(in the rows, 128 means zero)
Named moves (each a turn or a mirror), then the moves between two rows, first move first; the first pair answered
dabu:
[138 146 125 156 132 147 131 138 149 129 132]  ->  [146 137 137 159 112 137 116 132 130 128 143]
[154 123 117 118 109  98 129 128  93 145 126]  ->  [139 144  98 110 145 115 159 139 130 144 103]
[126 127 131 121 127 125 125 132 115 134 137]  ->  [121 134 125 117 137 132 134 135 125 133 132]
[128 127 121 109 109 100 124 128  89 137 133]  ->  [113 146 103 102 143 112 151 138 123 134 113]
geva:
[109  98 136 139 133 199  92 142 172  93 162]  ->  [ 95 121 117  45 169 121 159 141  97 132 120]
[109  77 116 104 111 140 101 109 158 103 142]  ->  [110  87 112  69 120 105 125 107 120 123 131]
[ 98 103 137 119 113 119 118 150 117 122 132]  ->  [ 98 102 136 121 114 124 116 152 124 120 133]
pomo:
[163 140 154 164  71 147 112 133 115 130 155]  ->  [159 149 149 178  84 164 119 142 143 127 147]
[142 162 121 156 151 141 146 157 160 146  83]  ->  [119 133 109 128 160 151 138 150 181 130  79]
[ 86 129  92  89 162 142 148 147 137 137 103]  ->  [ 87 114  95  72 150 127 137 137 114 136 107]
[157  98 146 124 146 118 117 144 136 108 147]  ->  [160 101 147 128 143 116 117 143 129 111 148]
Then:
Between the rows of a pair lie two moves.
[125  97 145 160  95 156  91 131 158 100 158]  ->  [139 116 152 120  89  87 119 122  68 139 145] -> geva geva
[111 106 120 116 103 103 151 111  84 112 149]  ->  [115 100 128 150  92 136 129 113 119  97 164] -> geva pomo
[130 138 122 102 145  96 176 129 108 151 127]  ->  [151 136 144 180 112 145 132 133 148 134 157] -> geva pomo
[150 143 137 136 122  99 117 110  93 150 141]  ->  [123 112 125 140 137 147  96 113 164 112 143] -> geva pomo
[146 151 135 160 140 126 152 147 124 144 131]  ->  [150 122 147 158 113 119 121 135 110 136 150] -> pomo dabu
[ 97 141 105  60 148 103 169 139 102 131  96]  ->  [159 160 152 190  81 140 115 140 101 129 147] -> geva pomo
[104 136  84 132 130 153 157 120 149 149 132]  ->  [111 102 100 122  96 132 122 102 111 146 153] -> pomo dabu
[119 137 121 128 134 131 137 122 128 130 117]  ->  [126 133 126 141 127 139 125 120 132 127 126] -> geva geva
[108  84 127  93 113 141  99 111 118 102 139]  ->  [146 126 149 136  91 123 112 117  71 129 144] -> pomo pomo
[135 161 129 163 152 171 150 157 181 118 116]  ->  [133 143 132  82 139  88 161 137  76 146 109] -> pomo geva
[108 116 119  96 135 114 136 125 122 118 116]  ->  [111 107 125 126 126 144 117 126 151 102 127] -> geva geva
[147 132 132 129 111 103 128 128  89 143 137]  ->  [145 163 123 160 132 132 145 141 133 140 125] -> pomo pomo
[147 132 134 163 121 121 141 126 102 140 127]  ->  [127 137 117 132 149 116 164 130 117 143 109] -> geva geva
[102  96 132 135 131 159 105 128 170 127 113]  ->  [109 107 131  91 133 100 132 125 102 158 100] -> geva dabu
[ 96 138 166 115 140 108 121 107 105 119 115]  ->  [ 91 144 159 138 150 137 120 112 147 108 116] -> geva dabu
[145 135 154 156 135 152 139 140 153 119 104]  ->  [150 124 159 161 120 151 124 136 144 118 115] -> dabu pomo
[146 124 134 116 120 110 144 121  63 151 125]  ->  [147 137 134 184 127 175 131 137 142 128 133] -> pomo geva
[111  96 135 100 107 131  84 116 107 122 151]  ->  [146 144 151 151  97 123 103 128  86 144 152] -> pomo pomo
[136 121 105 135 131 134 139 125 140 123 109]  ->  [133 106 107 120 126 123 130 120 129 123 113] -> pomo pomo
[118 167 124 129 146  76 163 142 102 154 100]  ->  [135 145 143 141 110  68 128 129  75 150 127] -> pomo dabu
[122 118 141  88 118 143 108 137 119 115 148]  ->  [134 132 144  88 117 127 119 136  96 129 146] -> dabu geva
[159 158 161 154 102 157 128 136 133 134 121]  ->  [158 128 166 127  84 134 107 125 102 131 129] -> geva dabu
[106 100 133 107 120 121 114 116 130 136 134]  ->  [111 103 138 129 117 136 108 118 148 129 137] -> pomo geva
[122 117 131  89 133 137 140 128 131 122 123]  ->  [127 109 140 116 119 156 120 127 144 115 136] -> geva geva
[103 138 133 121 152 158 108 140 164 102 134]  ->  [106 125 140  80 137 105 109 127  97 119 136] -> pomo geva
[132 160 126 164 128 127 142 125 161 118 128]  ->  [140 150 133 170 110 126 124 120 155 116 138] -> dabu pomo
[143 116 159 166  95 133 111 102 109 128 111]  ->  [130 143 143 172 133 157 141 119 151 128  91] -> pomo dabu
[156 141 147 141  99  81 137 118  55 149 138]  ->  [137 165 129 198 139 165 145 141 175 118 126] -> pomo geva
[114  96 115  78 167 106  92 114  91 130 115]  ->  [121 113 117  84 165  95 101 119  75 140 113] -> dabu pomo
[103  69 102  69 122 128 127  95 143 130 116]  ->  [102 108  91  82 150 140 164 112 169 137  95] -> geva dabu
[168 127 132 141 104 122 117 132 147 149 131]  ->  [159 133 122 107 122 103 142 132 132 159 117] -> geva geva
[124 105 167 177  98 131  91 104 128 105 163]  ->  [116 123 152 108 125  71 140 101  65 135 137] -> geva geva
[120 131 103 153 150 141 171 119 145 145 100]  ->  [140 118 123 145 113 104 154 105  86 158 114] -> pomo geva
[161 176 148 189  97 141 136 126 104 153 143]  ->  [132 187 120 123 138 110 186 130  96 163 104] -> geva geva
[116 126 119 121 136 143 132 137 126 136 128]  ->  [118 116 122 125 123 144 119 135 125 135 134] -> dabu geva
[140 119 160 150  90 122  96 108 122 138 154]  ->  [119 131 140  88 127  89 143 111 102 154 123] -> geva geva
[130 120 132 123 129 122 108 125 124 129 138]  ->  [126 138 126 124 149 129 128 134 139 129 126] -> pomo dabu
[ 81 103 158 112 130 103 144  86 167 136 102]  ->  [101  96 177 137  97  99 118  80 145 138 123] -> pomo geva
[138 145 115 159 155 142 148 151 140 125 121]  ->  [133 144 111 140 163 130 160 149 131 128 116] -> geva pomo
[119  95 111 103 130 127 136 124  72 115 126]  ->  [111 108  99 135 150 174 139 135 139 100 121] -> geva dabu
[124 113 119 142 136 158 122 112 183  94 152]  ->  [128  86 129 112 110 126 100  97 135  99 163] -> pomo pomo
[122 112 147 139  85 103  76 129  85 132 167]  ->  [127 171 134 130 122  79 141 146  70 163 131] -> dabu geva
[123 186 117 146 166 142 162 145 144 152 101]  ->  [138 178 133 187 140 162 133 145 155 145 122] -> geva geva
[147 157 138 159 151 164 137 134 148  98 118]  ->  [160 148 150 127 125 110 133 123  70 119 125] -> geva dabu
[120 111 123  95 111  79 126 117  75 141 134]  ->  [149 130 143 162  88 103 111 124  84 141 152] -> dabu geva
[126 148 105 143 135 161 140 130 125 146 109]  ->  [108 120  98 114 136 158 128 121 132 132 112] -> pomo pomo
[145 187 121 136 178  93 167 118 129 142 101]  ->  [114 154 102 101 193 106 159 114 164 120  97] -> pomo pomo
[105  80 126 107 139 129 115 120 133 102 137]  ->  [115  81 139 124 120 125 100 116 118 105 148] -> geva geva
[132 146 122 148 125 145 142 126 130 131 124]  ->  [121 142 116 129 137 145 144 126 136 128 115] -> geva pomo
[123 124 131 112 124 106 134 132 113 129 116]  ->  [113 117 122 120 132 130 131 137 148 116 116] -> geva geva
[ 99 119 112 116 156 155 132 115 174 100 102]  ->  [118 146 121  96 151  99 163 113  98 136  92] -> geva dabu
[112 104 111 141 130 167 106 128 180 102 138]  ->  [128  88 127 142  94 143  79 117 136 108 156] -> dabu pomo
[129 119 140 149 119 149 107 125 151 118 146]  ->  [112 136 122  99 152 119 150 129 128 136 117] -> dabu geva
[136 153 121 172 155 161 130 154 163 109 136]  ->  [121 160 107 110 179 119 167 151 127 129 113] -> geva pomo
[102  95 121  79 120 105 102 120 139 110 148]  ->  [142 135 144 122  98  82 113 125  88 139 153] -> pomo pomo
[141 146 142 136 141 138 139 137 135 140 130]  ->  [123 126 131 114 145 144 133 131 151 125 127] -> pomo pomo
[163 134 133 140 148 129 139 170 120 148  98]  ->  [157 131 130 142 151 141 137 172 138 142  99] -> geva geva
[125 112 121  98 129  99 150 152 135 142  86]  ->  [157 122 146 162  92 117 125 153 132 147 111] -> geva pomo
[155 124 152 193  74 140  95 125 121 139 151]  ->  [ 79  86  99  81 144 141 131 122 172 116 110] -> geva pomo
[ 77 100 141 107 163 136 156 154 171 142  65]  ->  [ 84  70 155  79 132  96 135 137 109 149  80] -> pomo pomo
[138 115 134 156 117 127 122 114 118 129 140]  ->  [127 100 129 139 118 127 115 111 123 121 139] -> geva dabu
[126 162 122 125 152 114 164 123 137 147 110]  ->  [139 122 141 123 103  97 118 104  95 143 140] -> pomo dabu
[133 142 135 165 132 168 129 140 168 129 121]  ->  [108  91 127 112 127 156 109 125 167 110 126] -> pomo pomo
[112 127 124 137 131 161 123 134 180 123 127]  ->  [111  93 135 116 108 140  95 120 153 119 142] -> pomo dabu
[118 151 150  77 140  91 206 143  87 115 102]  ->  [ 98 128 140 125 150 172 173 151 192  72 116] -> geva geva
[104 107 117 107 158 133 114 128 133 118 133]  ->  [135 130 136 131 135 111 117 129  84 142 141] -> geva pomo
[134 118 124 110 130 101 117 121  95 121 129]  ->  [121 121 119 139 147 146 115 133 156 103 128] -> geva dabu
[118 128 116  78 137 137 137 136 112 116 111]  ->  [145 123 140 130  95 148 100 132 103 113 139] -> pomo geva
[120 153 124 146 156 149 133 141 155 114 123]  ->  [140 138 145 166 118 137 104 131 120 117 144] -> dabu pomo
[141 131 145 114 110 152 106 106 137  88 123]  ->  [132 129 138  84 114 131 118 107 115  98 116] -> geva dabu
[134  66 152 111  96 108  86 113 113 110 146]  ->  [115 145 115 120 175 141 170 149 180 121  96] -> pomo dabu
[145 138 137 186 101 180  89 129 178  94 143]  ->  [142 108 142  87  86  83  98 104  61 123 137] -> geva dabu
[118 190 142 143 155 122 171 136 135 124 145]  ->  [ 84 150 127 102 165 135 155 126 162  99 143] -> pomo pomo
[130 140 142  78 136 118 165 123 129 143 124]  ->  [149 149 159 101 116 111 158 121 105 151 135] -> dabu pomo
[125 107 133 112 131 110 128 132 171 103 141]  ->  [129 105 133  96 127  90 129 131 147 112 140] -> dabu geva
[121 129 108  99 138 122 136 121 115 142 104]  ->  [126 146 109 135 145 148 138 132 148 138 105] -> geva dabu
[154 121 149 162 115 148 114 134 141 119 137]  ->  [135 113 131 139 136 159 121 135 169 108 126] -> dabu pomo
[138 109 144 148 114 138 103 119 130 113 136]  ->  [127 134 126 110 148 108 149 127 110 137 106] -> dabu geva
[111 121 116 138 134 176 118 128 192 114 127]  ->  [158 128 152 165  78 136  94 117 108 140 152] -> geva geva
[ 95 140 117 112 148 142 130 127 156 127 112]  ->  [100 112 132  97 118 119  99 111 115 126 130] -> pomo dabu
[ 92 123 131 107 142  77 119 127 110 137 120]  ->  [ 90 139 126 147 155 126 123 140 170 122 120] -> geva dabu
